Rotation paths and how fast each direction turns (degrees per step)
Each turn is a multiple of 5 degrees from 10 to 175, or 0.
Each row of a path follows its step; steps can be skipped.
Path 1:
step 0: [ 0.59  0.01 -0.85 -1.31  0.43 -0.96 -1.78  1.25  1.64 -2.96 -0.49  0.67
  0.72 -0.96  2.45 -0.20 -0.65 -0.34  0.54 -0.03  1.30  4.27  1.50  0.57
  0.13 -2.39 -0.64 -1.30 -0.09  0.23 -0.42  1.31 -1.33  0.56 -1.24 -0.59
 -0.06 -0.12 -0.03]
step 1: [ 0.02 -2.08 -1.34 -0.33 -1.96 -0.47 -0.63 -0.34  0.57  0.31 -0.17  1.33
 -2.79 -0.71  1.03 -1.05 -0.10  0.59 -1.53  1.35 -0.09  1.72  2.07  1.31
  1.25  0.38 -0.09  0.00  0.29 -2.97  0.17  0.08  2.55 -0.17  1.19  0.45
  2.57 -1.45  0.18]
step 2: [ 2.66  0.41  0.09  0.73 -1.88 -1.52 -1.27  1.63  1.49  0.59  0.62  2.84
  0.14  2.31  0.05  1.28  0.42  2.48  0.51  1.21  1.71 -1.06 -0.99  0.31
 -0.20  0.35 -1.91  0.07 -1.32 -0.27  0.99  0.90 -0.89  0.77  0.38  1.02
  0.38 -2.21  0.78]
step 3: [-1.44 -1.55 -2.96  0.46 -0.60 -3.45  0.03  0.38  0.60  1.15  1.41  1.29
  2.89 -1.52  0.64 -1.26 -0.02 -0.52  1.83  0.32  0.80  0.36  0.53 -0.35
  0.36 -0.51 -1.20 -1.40 -0.86  1.64  1.18 -0.33 -0.10 -1.17  2.25 -0.05
 -0.24  0.50  1.41]
step 4: [-0.82 -2.07  0.59  2.07 -1.48 -1.11  0.16  1.18 -0.81  0.15 -0.94 -0.07
 -0.66  1.19 -1.66  0.79 -3.21  1.14  1.20 -2.36  1.23  0.48  0.96  1.09
  1.41  0.80 -0.70 -0.11  1.25  0.61 -0.79  0.25 -0.02 -0.48  0.13 -0.06
  3.33  1.68  1.22]
step 5: [-0.94 -0.39 -1.53  0.97  0.47  0.02  3.07  0.41 -0.25  0.21  0.50  0.91
  0.30 -1.02 -1.16  4.80 -1.82  0.63  0.35  1.71  0.51  1.07  0.96 -0.81
 -1.52 -0.21 -0.84  1.08 -1.31 -1.51  0.92  1.19 -1.09  0.67 -1.49  0.33
 -0.02 -0.13  1.19]
step 6: [-0.96 -0.79 -0.93 -0.76 -0.14  0.95  1.36 -1.24  1.61 -1.51  1.91  2.59
  0.50  0.01  1.66  2.09  1.22 -1.23  2.37 -1.43 -1.84 -1.17  0.69  2.79
  0.39  0.47 -0.13  0.73 -0.66  0.31 -1.73 -1.20  0.13 -0.34  0.32  0.93
  0.89  1.08  1.86]
step 7: [-0.68 -0.43 -1.17  0.08 -0.28  0.12 -1.17  1.92 -1.02  0.09 -2.80  2.49
 -0.45  0.45  0.88  0.08 -1.50 -1.44  0.01 -1.22 -0.76  1.42  0.73  1.93
  1.75  0.04  0.83  2.33 -1.38  1.08 -1.40  0.89 -3.22  0.86 -0.20 -0.91
 -0.67 -0.80 -0.56]
step 8: [-0.72  1.33 -2.52  3.29  1.46  0.51 -0.38 -0.95  1.95 -0.69 -2.05  0.41
 -1.06 -1.15 -0.35  0.28  2.56  0.80 -1.10  1.12 -0.19  2.55  2.20  0.32
  0.18 -0.11 -0.21  0.48 -0.44  0.10 -0.11 -0.54 -0.04  1.93  0.87  0.54
  2.10 -0.96  0.89]
step 9: [ 3.20  0.70 -0.66 -0.65 -1.95 -2.66 -1.78 -2.11 -0.45  0.36  0.46  2.84
 -2.63 -1.32 -0.34  1.18  1.52  0.83  1.25  0.04 -0.81 -0.43  0.33  0.90
  0.36 -0.34 -0.50  0.16  1.38  0.52  0.87 -1.15 -1.34  1.03 -1.18 -0.40
  1.03  0.70 -0.07]
step 10: [ 0.25  1.17 -2.24 -0.45  0.74 -1.51 -0.69 -1.19 -0.40 -1.26  0.32  2.93
  1.11  0.82  1.10 -1.09 -2.24 -0.37 -0.84  1.21  3.30 -0.40  1.29 -0.16
  0.02 -1.43 -0.42  1.47  2.64  1.32 -0.09  0.71 -0.39 -0.24  1.07 -0.87
 -0.66 -1.24  1.55]
Speeds:
[ 0.67 -0.26  0.05 -0.46 -0.43 -0.60  0.31  0.25  0.79  0.47  0.11 -0.39
  0.83  0.61  0.15 -0.22 -0.48  0.25 -0.14  0.66 -0.55  0.64  0.00  0.00
  0.17  0.38  0.15  0.04  0.99  0.05  0.22  0.41  0.28  0.40  0.33  0.62
 -0.04  0.20 -0.16] -> 35
[-0.34  0.73  0.36 -0.22 -0.08 -0.07  0.20 -0.43 -0.22 -0.23  0.56  0.65
 -0.18 -0.27  0.14  0.65 -0.73  0.34 -0.17 -0.48 -0.24  0.48  0.25 -0.01
 -0.74 -0.16 -0.34 -0.23  0.50 -0.24  0.31 -0.16  0.48 -0.03  0.29  0.06
  0.47 -0.41 -1.28] -> 85
[-0.28 -0.05  0.18 -0.40  0.70  0.11  0.37  0.14 -0.89  0.09  0.09 -0.19
 -0.32 -0.14 -0.03 -0.38  0.49  0.75  0.07  0.07  0.05  1.31 -0.12  0.01
  0.53  0.60 -0.68 -0.17 -0.10  0.82 -0.15  0.61  0.15  0.13 -0.12 -0.32
  0.46  0.21  0.07] -> 95
[ 0.10  0.36  0.48  0.39  0.24 -0.04 -0.24 -0.16  0.34  0.25  0.46  0.07
  0.85 -0.33  0.02  0.97  1.02  0.76  0.15  0.52 -0.27 -0.17 -0.29 -0.50
  0.22 -0.24 -0.36 -0.01 -0.68 -0.10  0.33 -0.36  0.10  0.62 -0.61  0.48
  0.05  0.28 -0.12] -> 115
[ 0.22  0.69 -0.55 -0.06 -1.08  0.23 -0.46  0.16  0.59  0.42 -0.11  0.36
 -0.19 -0.20 -0.32 -0.79  0.37  0.99 -0.15 -0.09  0.07  0.06  0.62  0.06
 -0.39  0.29  0.30  0.20 -0.71  0.56 -0.14 -0.02  0.43  0.08  0.19 -0.46
 -0.35  0.15 -0.39] -> 55
